Each path below is one point turned by a fixed rotation once a step. After each direction that follows a path, write how fast that rotation turns it, in degrees a step (0 if it stays still).
Each turn is a multiple of 5 degrees from 10 to 175, or 0.
Each row of a path follows its step; steps can be skipped.
Rotation 1:
step 0: [-35  -2   0  12 -32   6   1 -16  -4   3  30  12 -38  38  -5  27   5  23
 -28 -52  41 -18   6 -18  -6  15  -5  22  -4   9]
step 1: [ 26   8  31   7 -29  -7   6   8   7  29 -49  -2  38  25  21  -9  38  -7
   5  32 -29 -27 -30 -14 -18   0   6  16   1 -13]
step 2: [-29 -10   2 -22  22  -9 -10  14   7 -16 -22   4  -4 -26 -56   7  -1 -24
 -30  16   1  52  -6   1  18 -21 -35 -12 -31  -2]
step 3: [ -2  18 -12 -21  29  50  15  -7  32  25  36  11  12  24  19 -29 -29  35
  11  -3  22 -20   1  -9  15   7  -8 -21  -5  25]
step 4: [ 26 -42   5  13   9   2 -33 -30   0  11   2   0   4 -37   6  -1  12 -24
  14   4 -16 -14  18   1  11  15  53  56  -2 -13]
step 5: [ -1   7 -17 -39  -2 -24  15  -6 -22 -38 -13   3   2 -15  17  54 -20  -4
 -47   3  23 -10  -1   6 -17  -1   6 -46  17 -20]
step 6: [ 20  42 -32   4  -6   5   5  36 -13  -1 -13 -36 -20  22 -14 -23   0 -14
  71  -7   7   0 -16 -19   5   2   3  -7  12  27]
step 7: [-15  29  41  45   7 -33  11 -20   7   3  22   3 -12 -33  -7  -9  13  41
  -4   7  -8  30  40  27   7   0  -2  26  12 -14]
step 8: [-34 -42   2  19 -37  -9   0  -7 -13 -18  18  -9  26  40   8  -8 -48   1
 -29 -15 -14 -21 -42  -4  -8  17  -9 -11  -4   2]
step 9: [ 17 -12   1   2  16  19  13  16  -2  34 -31  30  -5  -5   3  29  24 -22
  40  -7 -31  -6  -2   2 -52 -33 -24   9 -19  19]
step 10: [-14  17  22 -48 -28   7 -23  20  11  22  25  10 -17 -13  -9 -25  21 -21
 -39   0   7  27  46   5  23  13 -16 -23  13 -15]
step 11: [  2 -18 -63  10  18  13  -1 -33  11 -18  -6   6  10  50  28 -32  22  27
  -6  30  -3   3 -15   0  30   2   6   6   7   8]
[  2   0   1 -11   4  -1  -7  -2 -12   5  12  -2  -2  13  -7  -2  -5   8
   2   7   6   1  -3  -9 -14 -23   4   9   8   5]	125
[ -4   9  -4   5  -5  16  -2   6 -13 -10   0   1   2   7  -9   0  -6   2
 -10  15  -1 -15  15   7  -5   9  -1   0  -9   6]	140
[ -4   3   4  -7 -10   5   6 -14   5  -4  -2   7   4  17 -10   9 -11   2
   1  -9  -9   2   9  -8  13  -3   6 -14  10  -2]	140
[ 14 -12  -3  -2  -3  -2  12  16  11   0  -1  -3   3  12   0   6  -3   8
   7   7  -5  15   8   0  -6   8  13   8  -8   2]	140
[ -6   1  -4 -14   4  -3  12   6 -17  -6  -1   2  -2   5  17  -5  -1   9
  -6 -13  -6  -1  -6  -9  12   2  -1   6 -10  12]	135
[ 11  -9   0   6   1  -7  -2  -3 -10  -2   3  17 -10  -4  -7   9   5   1
  15  16 -11  -6  -2  -7  15   0  -9   2  -1   4]	145
[ -7   1   2  16 -13 -11   6   6 -13  -2   8  -4  -8   2   5  -1  -5   0
   9 -10 -14   5   4   9 -15  -1  -7  -4  12   1]	40
Rotation 2:
step 0: [-17  -6   6 -14   3  -7 -24  -3 -11  13  -9  31  -2   1  15  14 -32   1
  -8  -4  20 -23 -55 -19  30  29  -7  27   5  19]
step 1: [ 11   3  -9   1  22  14  22  46 -22 -12 -22  17  14  20 -32 -18  -8  27
   0   9  -8 -26 -17  32  -2  -7  11  15 -12 -28]
step 2: [-31  10  -2  11  -1  22  -5 -17 -32 -35  19  31  -3 -16  17  12  -6 -18
   4  19  31 -25 -37 -11  21   6 -10  22  21  -2]
step 3: [-12  32   1  -6  15  39   5  50 -11  18 -19   5  32  26  -6  12 -15 -16
  -4 -13   7 -15  -2  46  -3  -4  -3   0  -2 -17]
step 4: [-12   5  11  28  -1  12  15   0 -10  -1  -7 -10   3 -15  27  35  16   2
 -27  43  25 -29 -38 -25   4 -12 -18  22   5 -11]
step 5: [-17  30  15  -7   3  22  13  42  -6  31 -16  15  19  25  -4  20 -12   8
   6 -13 -25   2  -9   7  53  13  -6   5 -11  16]
step 6: [  0 -12  19   0  20 -13  -1   3 -28  -3 -35 -15   7   5  21  -6 -18  36
 -10  42  29 -23 -31 -14   5  -2   4  27  12 -14]
step 7: [-13  13 -33 -13  33  21  13  25   2  -2   7  47   5  12  -3   7 -12   4
  37  11 -12 -12 -28   3  36  14  -9   7 -22   9]
step 8: [-13  13  11  22  22  30  -5  14 -52 -36 -20  -5  10   8  15 -10 -12  13
  -1  22  38  -4  14   7   2 -19  13  15  21 -18]
step 9: [-29  24 -20 -20  22  27  12   7  19  15   4   9  12  -6  28  36  -2 -26
  31  25  13 -12 -31  25   3   9 -28   2  -3   2]
step 10: [ 11  16   8  34  18  42   9  36 -24   8 -30 -15  14  10  14  21  14  21
 -22  10  19   4  20 -16  14 -28   5   1 -18  -2]
step 11: [-38   8  19 -14   6  -2  17  -3   9  16 -11 -17 -10  -7  27  30  -8  12
  27  40 -10   8 -21   8  34  15 -23  26   9  18]
[-11 -23   3  -1   7  -7   4   1   3  -3  10   2   1   0  12  -3   1 -11
 -12  -4  15  10  -5  -5   8 -11  -1  10   2   4]	170
[ -5 -12  -7  19   5  -3   4   5  -2   4  -4  -3 -10   4   0   8 -22   3
  -6  -1  -5  -2   8   9  -4   7  -5  -7  15   1]	145
[-10   0   6   6  10 -18   0 -12 -10   2  -3  -1   1 -11  -7   5  13  -2
   4  11   1 -15   8  -2 -10   1  -6  12   4   6]	160
[-14   8  18  -9 -11   0  -4  -7 -14  -3  -1  -6   2   0   5  -5  -7  -3
   9  -9   1   7   8   7  12   6   4   0  16   4]	125
[ -9   1  -3   2  16   6 -10  -3 -12  -3  14  -1  -4 -14  -2 -11  -7 -11
   1   3  -5   0  -4   7  -3  -1   9  -8  -9 -16]	60
[ -8  12   0   8   0  13  10 -10   5   8  -8  -7   6  -5  10   6   6 -12
 -12 -11  -7   8   3  -4  -8  -1 -10   5   1 -12]	60
Rotation 3:
step 0: [ 21 -30 -39  31  -7  13   5  16  -8 -10  53  -7 -25  36  27   5  26   9
  42  -4 -24  37 -48 -11  -6  -3  -4   5   4 -32]
step 1: [ -2  18   0   7  17  -9  47  22   0  13   0   5 -21 -26 -43 -12   8  10
  18  26   4   8 -20 -32  26   8  64   6   4 -65]
step 2: [ 35 -12 -16  -5 -30  31  20  22  10  23  27 -20   9  -9   1  18  36 -33
  28 -23  -7   9 -45  20 -47  32  -2  24  15 -38]
step 3: [-19   2  -9  16   3  42  26   3 -21   9  12   8 -24 -19 -14  33  -9  12
 -11  56 -41 -16   4 -21  10  12   5  32 -11 -71]
step 4: [ 24 -13  -3  35  12  29  27  -8  15 -32  23 -24 -11 -21   6 -28   2   1
  32   9  20  -1 -29  46 -25  30  -9  22  49 -41]
step 5: [  2  50 -28  20  -6  24   4  40 -27  -5  -3  38  20 -11 -23  -3 -14   1
  41  25 -24 -13 -27 -11  19   4 -28   0 -14 -63]
step 6: [ 61 -26  -2  46  13  15  36  -4 -39  17 -26 -21   1 -24 -11  12  -5  -2
  -3  24  35   5 -30  10 -42   8  -2  -9  17 -30]
step 7: [-14  -6  -5  47  11  24  17 -10 -17  -5  41  13  21  12  -1   5 -22 -15
  45  22 -40 -12 -68  -9   1   5  -2   6 -45 -13]
step 8: [  2  22  30  55  -3   7  22   4  -5   0   1 -34 -14 -23  -4   2   7  19
  20  22  21   5 -22 -53 -29  23  19 -37  46 -36]
step 9: [ 35  -7 -24  24 -12  21  31  14  -8  26  19  26 -14  32  -2 -20 -16 -28
  51 -29 -56 -32 -35 -12 -19   9  14  -7  12 -20]
step 10: [-11  -3  -1  47  -9   5  29  33   2  24  -3  -7 -43  11 -41   4  30  30
 -24  54  -9  13 -26  -6 -25  26  10 -24 -12 -38]
step 11: [  2   4   5  -1  11  44  65  28   3   6  31 -13 -27  -9   6 -16 -18 -68
  29  10 -10   0 -41  14  -7  17   9   9  19   1]
[ 12 -27  -8   7   2  -3   3  -6 -10   5  -1   6  -8   7   9   2  -4  10
  -8   3 -10  -4  11   2   0 -11   2   3  -3  -6]	115
[  3 -11   2  -7   7   9   4 -11 -10  -2   1  -8 -10 -17  -5 -11  -5  -6
  -2 -18   7  -1   1   6   0   9   6 -16   1  -1]	155
[-10  -8  -7 -16  -6  -1   1  11   8   7   8   0 -12   1   0   7   5 -11
   1   2   4  11  11   9   9   8   9  11   6 -13]	35
[-11   3  -4  -1  -2  12  -1 -10   4   0  -5  13  -5   7  -2  -7  11   4
  -6   3 -10 -15   8   3 -12  15  -2   0  16   2]	60
[-16   3   1   9  10   2  -4  -6 -11 -17   5 -14 -15  -1  14   4   2  -9
  -4   8  -7   6  -4   2  -3  -2   3  10  -1   8]	95
[ -7  -9  17  14  -6  -3   0  17   5   0  -9   1  -8   8   3  -1  -6 -13
  -1  -4   5 -11  10   1   6   7  -7  -7  -7  10]	10
